rotation ticks, each row followed by its count of ticks
The counts run from 0 to 915.
[  5   8  12  27   8   3  -7  -7   0   5  11 -13  13  -4 -12   5  -9  -1
   7   7 -22  24  13 -22  15   5   0  -8   1  -9   2  -2 -19  12 -10  19
  15   2   1   5  22   4   4  -5  -6  -1  20  16  -4 -13 -14  -4 -15  -1
  -2 -16  -8   2  -3 -25   9   3  -7   7  23 -19 -20   2  26   2  16  -4]
645
[-14   7  14  -6   5   7 -15 -31 -18   3  31  -6  12   3   6 -20   9  -6
   1   8   5  -8  -6   3  -1  -5  -5  11   7  -4  15   6   9  13  -3   2
 -14  -3 -15  -3  12   3  14  -6   7   5 -12 -11   1  -4 -16   3   6  14
   7  11  17 -10  21  18  -4   3  -9 -17  38 -15  -3  -8  25  10  -7   3]
157
[ -7  -3  15  17   9  17 -31  -1 -10   2   6 -13  26 -14  -1   1 -11  -4
 -13   8   9   2  -8  20   4  -7  10   3  12   3   9  -2   2  11  -1  22
  -4 -16   1   5  21   4 -13   5  -7   1 -22  -1  -4 -13 -11   8   9  -6
  18  12   4  -8  15  15   3   1  -8  -3  37  -4 -25   9  15  16 -10  -3]
470
[-12  -1   8  23  -2  -3 -23   0  -5  -9   6   1   8  -8 -16   5  -4  11
   0  -1 -18  11  19 -10  11  -8  15  -7 -15  -4 -13 -23 -20  -5  15  16
  23  -7   9  22 -10   1 -10   1  -2  -4   2  14  -3 -14  -6   6 -17  -5
   5  -6   6  -9   3 -38  12 -14  -5  10   1 -21 -14  16  12   6  10  -5]
556
[ -6 -15   5  10  -7   0  -5   4 -17  -5   1  -9  19 -12   6  12  -4 -10
 -22  18  -9  -7  20  19  15   0 -18  10  13   0   0 -11   3  10  20  21
  16  -7  -7 -11   7  16   4  -1   7   0 -11  -3   4 -13  -3  18  -2  30
  17  13  15 -11  15   4   7 -23 -15 -25   9   6   2   2  27  11 -12  -7]
382
[-14  -1 -13   2  15 -21 -18  -8   5  17  -1  -9  13 -12 -20  -7  12   7
   5   7  -9   0  21  17  31   1  -5 -23  16 -12   6 -10 -32 -13  18  -3
  -4  10 -23 -25  21  13  -2   6   8  11  -8   7  -1  -1   7  11   9   4
   3  -5  -8   4  12 -17   9 -11  -4   6  12 -11  -4  -2  26 -11   5   6]
775
[  7  16  22   0  21  10 -20  -4 -16  -1  17 -16   0  -5 -11  -3   6  20
 -12   9  -3   1  10   1   7   3 -14   3   0  11   6 -14 -18  14  -2  -5
   6   2 -12   8   6   0  22   1  -6  14   3  -3  -7 -31  -8  -1  -7  -3
  -7   4   6   0 -13 -14   7   2   3 -16  25 -27 -31   3   2  -5  -1   0]
745
[  8   9  31  11  -5  16  -8  18   0  -3  -8 -17  11   7 -16 -12 -21   8
  -1   6  12   7   9 -11   6   3 -10   3  -1   3  -9  -4   1  20  -1  11
   6  15   1   3 -17   8  11  -5  -4  26   0 -17   2   3 -23   1   7   5
 -14  -4  -5 -16  21 -22  14 -12 -17  -7  15  -4 -28  15   1  16   0   1]
183
[ -1  14  13  -1  19   2   5   6 -18  -6  17  -4  -1   1  -1  -1   5  12
  -9  20 -20   9  24   1   2  -6 -21   3   3  10   4 -10  -8  22  -9   8
   3  11  -5  -3  10  -6  17  11   0  13   4  12 -10 -37  -3 -16 -14 -15
  -4  -6   9   3 -14  -8 -10   3  -3 -10  17 -16 -16   0  31 -10  13  -2]
296
[-11   0   2  36   9   1 -12  -3  15 -12   2 -10  20  14 -11 -14   0   2
   2  12 -11  18  11  12  -4  -3   6  -1  11  -1   0   0  -6  21  -5  14
  -7  12   3  -1  12  -2  -1   8 -10  12   1   5 -21  -9 -24 -15  -6 -30
 -13  -5  -5 -17   1  -9  -6  -4 -11  10  24 -11 -12  21  12  -3  18   9]
691
[  5  24  23  20  15  18 -28  -1  -6 -11  13  -2  -5  -5 -25 -17   4   6
  14  11   2   5  18  -5   6  -8   7   6   6   1  -2 -13 -14  27 -16  -2
   8   6 -10   4  11  -7  31  -5 -23  13   8  -8   1  -9 -16   8   0 -12
  -9   1 -13  -4 -10   2   6  -3 -10   2   1 -14 -10  -1  14  -2  11   3]
230
[-14   6  11  11   9  -4 -18   3 -23   8   4  11  13 -11   8  -4   0   0
  -5  18  -7   6   5   5   0 -18   5   1  15 -11  16  -4  10  22   5   9
   5 -11   0 -15  13  -2 -14  10  10   1 -10   1   3 -13   4  10   2   0
  29  -6  -8   5  17  21  -6 -23   1   7   5  -1   4  -2  50   2   5 -12]
31
[-11  -5   6  29  -6  -7 -25  -4  -4  14   1   0  28 -14 -10   3  -7 -12
   7   8 -13  13  10  -5  11  -8  20  -7  11 -13   2  -5  -7   7   9  23
  14 -13  -2  -7  13   1 -10  -3   5 -13 -10   5   8   4   4  17   0   6
  15  -6  -8  -3  29   6  13 -21 -13  13   1   4  -1   3  43  11   6  -8]
638
[ -9  12  27  -4  -2  19  -8  -3 -18  -5  14  -5  -8   4 -15 -12   5  26
   4   1   5  -6   2  -1   9  -9   3   7 -24  18   2  -7  -1   8   4  -8
   4   2   4  19  -7   2  15 -16   2  16   1  -7   6 -22 -18  -1  -1  -8
  -5  -2  15 -19   9 -19   4   3  -5 -13  13 -27 -21  15  -3  18  -6  -1]
431
[-25   3  21  14  15   4 -18  -4 -11  -4   6  10  12  -1   0  -7  -7  16
   1   6  -3   8 -10   9  -5 -26  18   0  -7   0  11  10   7  18  -5   8
  -7   0  11  12  15  -4 -15   3   6   3  -9   2 -14 -17  -5  -8  -2 -28
  15  -4  10 -16   9   4 -15  -4 -14  16  18 -23 -15  20  21  11  10  -4]
434
[ -8   0  -3  26   3 -10 -28 -23   1 -23   3  -5  20   3   0 -10   5  -4
   0  17 -10  12  23  -6   7  13 -10   6   3  -6   6 -23 -12  12  -3  10
  -6  14 -11   1  14  -2   6  -2   1   5  -1 -24 -10 -14 -22   2  -9  22
   2 -12   0 -12   1  -8 -11 -32  -9   0   6 -15  -9   6  17   3   1 -12]
509
[-18   0  11   9  12  -3 -13   1 -27   1   3  10   5 -26  -8   8  10  12
 -10  12 -19  -4  24  16  14 -21  10   2  -3   7   2 -11  -2  14   8   9
  16 -13   0  -5  25   1   0  -3  -2  -5 -10   8  -2 -25  15  16   1  -6
  20  -1   5  -4   2  17  -2 -15  -8   0  -8  -9   7   4  41  -1  -2  -3]
390
[ -1  11  16  16 -16   6  10   5  -4   5   6  -6  -8   2 -19 -18   3   6
  10   9 -16   7  35   3  10  -7  -5   5 -14  13  -7  -4  -3  11   9   9
   9  12   1 -17  -7   7  25  -7   3   4  16   5  15  -1 -13   7  -4   5
 -13 -24 -14   0  24 -19  19 -13  -8  -4 -11  -7  14   4  29  13   5  13]
769
[-10  12   5  -5  -3   9  -2   6  -8  11   3  -7  -1  -3 -10 -30  -4   8
  18   6  11  -2  -7  13   4 -22  22 -16   2   0   1   9   9  -2   5  18
  -3  -9   8  -8 -14  12  -8   3   4  26  -3   9  24  15  -9  18   5  -7
  17   8  -4   5  40 -17  11   7 -16   3  25   5   7   3  19  14   1  17]
403
[  3   9  31  -1   1   0   7  -7  -6  12  22 -13  12  17  -2 -15  -5  14
   0  14  -2  17   3  -2 -10   4 -21   3  -6  11   3   7   7  15  -2   5
 -14  24  -6  -8   0  -4  21   5  14  -2   6   1  -5 -20 -14 -21 -10   4
  -9 -24   4 -14   7  -7   6   4   5 -13  23 -19 -27   6  27   8   6  -3]
892
[ -2   8   6  -5  17   3 -22  13   3  25  -2 -13  24   4 -11 -10  -8   5
 -18  11  10   7  -5  17   5  -6   9 -11  20  -2   2   3  -9   1  13   0
  -7   2 -12 -20  -3   4  -7  15   3  18 -23   1  -8   5   7  -5   9 -11
  -4   4  -9  -3  27  -9  14  -4   1   9  28  -5 -38  12  14   2   0   1]
819
[ 12  12   5  -6   8 -10  -7  -6  -4  16  11 -18   9   0 -12  -7  -8   7
  14   5 -13  18  15 -16  14  18 -12 -10   5  -5   3   1 -21   0  -2   5
  -2  20 -19 -14  19  -1  17   7   6  12  10  -3   0 -10   4 -10  -6  13
  -9 -18  -3   7  11 -23   4  -4  -3  -5  20 -12 -28  -7  32  -2  18   2]
452
[ -4  -3  -6  10   3  -9 -17  13   3   7 -17 -10  26  -3   4   4 -13  -3
 -18  12  -6   8   4   9  15   4 -13  -7  18 -14   7  -2  -6  -2  16  21
   3   0 -13  -9   2  12 -23  10   8  26 -15  -5  -6  -4  -8   4  10   2
  12  -6  -6  -2  23 -22   1 -26  -8   5  18   3 -22  12  18   1   2  -7]
821
[  7   0  16  22 -17  18   1  16  -3 -12   4 -17   6   8 -10  -6 -11  -3
 -10  17  -1   7  16   6  -2   0  -6  14  -3  20 -21 -14  11  18   2  25
  11   5   9   3 -16   3  14   6 -14   7  -2   0   3  -7 -25   0  -2   5
 -18   3   5 -17  16 -17  12  -1 -25 -24  20   2 -15  17   5   9  -4   5]
375
[ -6  10   8  21   4   3 -11 -10  11   2  10 -17   5   4 -29 -29  -5 -13
  14  21  13   6   6  20   1  -6  13  -7  14   0  -6  -3  -2  17  -9  15
  -4  12  -8 -25  10   2  19   7 -15  -4  -9   4  13  15 -11  11   4   6
   2  11  -3  -5  16  16   7  -2 -23 -11  16   9   2   1  23   3  -1  22]
413
[  4  18  21  -7   9  15  -9  -1 -16  26  17  -2  10 -17  -9  -7  -5   0
  12  -6  -8   1  -5 -15  20  -8   4 -13  11 -11   8  20  -8   9   4  -2
  13 -11 -12 -12  16  13  14 -12   3  24  -6   1  10   7   2   5  13  -4
   2   6  -1  -2  30  -8  10   9 -13  -4  25  -7  -8 -11  29   4  11   8]
359
[ -3  23  13 -10  28  -2 -26   4 -18  14  -1   7   6 -10 -25 -15  -6  12
  14  10  11   0  -4   5   9 -11  23 -20   5   2  -2  -6 -11  10 -10  -1
   7  10  -9  -3  17  -9   4   9 -13  18 -15  -7   5   3  17  -1  15  -7
   8   8   3  -3  12   5  -9   2 -23  10  12  -5 -28   4  23  -2  11  11]
267
[  3   7  16  -4   3   8  -1 -15 -26   6  22  -9  11  -6   5  -6  -3   2
  12   1 -10   7   3 -15  13  11 -12   8  -1  -5  10  19   1  15 -15  11
   0  -3  -8   6  30   5  17 -14   6   8   5  -9   6 -16 -12   0   3  10
   4  -8  14  -4  16   5  -4   6 -10 -20  32 -13 -11 -12  29  14   1  -4]
800
[-11   0   7  25 -12  -9   8  10  -1 -16  -9  -5   4   4  -1 -11   3   9
  -4  18 -12  13  34   7   9  -4 -18  14   5   6  -3  -7   6  24   7  11
   2  15   7 -20   1   4   8   5   3  10   5 -15  -7 -13 -20  -2  -5  -9
  -4 -23 -12  -5  17  -6  -1 -36  -9   2 -20   2   9  14  34   5   8  -3]
859
[-16  12  28   4 -13  13  -5  -1 -11  16  17   0  -4   3  -9 -32   7   3
   6  14  11   3  -1  17  -3 -22  17   5 -12  10   1   2  16  12  10   6
 -11  -5   4 -11 -12   4  10  -4   7  -3  -6  11  19   7  -8  14  -2  -4
   7  -9  -8  -3  40   7  15  -1   3  -2   5  -8   6   7  26  23 -10   5]
761
[ 14  11   8  -2  -6   3 -11  -6 -16  15  25  -2   7  -6 -14 -15   6 -12
   1  18  -6  -5  19 -19   8  -2   4  11  19  -9 -16 -13   2   7   8   2
  15  -5 -14  -5 -18   2  23  -2  -7   7  -9  -9   9  16  -2  13   0  31
  -4  16  11  -4  28 -11  10 -10 -22 -17  21   2   4  -7  21  -2   3   4]
641
[ -6   6   5  19  17   4 -23  -7   5  -8  -1 -16  26  -2   8 -12  -9 -10
  -3   9   9   9   5  -4  10   5 -19  -2  30 -20  22   2  -4  24  -9   7
  -3   9 -11  -3  14  16  -5  -2   1  25   0 -24  -9  -5 -28   6  -4   7
  13   0  -7  -8   4  -7   0 -16 -15  -5  31  -5 -14   1  12   3  -4  -8]
507
[-15  -6  12   4 -14   4  -3 -13 -20  -4  17  10  -1  -5  -5  -3  13  12
   2  -4 -32  -8  25  -7  18  -7 -11  10 -19   0  -6  -5 -17   4  17   0
  18  -1   2   9   1  12  12 -25  12   5  16   1   1 -18 -18  -2 -13  11
   0  -8  22 -29  12 -28   2 -10 -18 -11   1 -24   8  10  15   9   1   0]
520
[  8  -2   7   6 -17  -5   3   9   2  12   3 -12   9   5  -7  -8 -10 -11
  -8   7   0   6  20  -2   9   5 -15  -5   8  -7 -11  -7  -2   0  19  26
  15   7 -11 -12 -24   9   8   5  11  10   8   0   9   6 -16   8  -7  29
   2  -3   1  -5  27 -32  22 -17 -17 -17  18   6  -5   7  23   7   0   0]
732
[-11   4  21  -3  14  10   4   0 -12  19   7  -5   9 -10 -18  -5  -9  14
   1  -1   0 -11   1  25  18 -16   1 -10  -1   7   5  18  -7  12   2  -4
   7   9  -6 -17  32  14  12  -9  -3   0 -10  13   6 -15   5  -5   8 -14
   7   7   9 -17   6  13   5  21 -22 -15  28 -15 -12  -1  22  -5  -1  16]
616
[-18  -6 -10  28  -6  -2 -17  -2  19  -6   0 -13  15   4 -17 -14  10  10
   1   6 -16  19  16  17  10   3   6 -11  -8   7  -8 -17 -21  -3  11  20
  -5   5   1  -2   5   2 -11   6  -1  -3   6  17 -12  -9 -16  -1  -6 -13
  -5 -15  -8  -2  11 -30  10 -12  -2  14   7 -14 -12  18   4   5  11   8]
50
[ -9   4  16   8   0  10  -6  10 -12 -13   1 -13  -4   3 -20 -10  -9  15
  -3  18   3   0   6  28  -5 -13  16  -5 -16  19 -18 -20   8  11 -11  28
   9  15  18  10  -8 -14   4  18 -19   4  -6  12   4 -21  -3  -3  -5 -11
   2  14  23 -11   5  -9  -3  10 -23 -14  11  -7 -21  22  10   6   6  14]
17
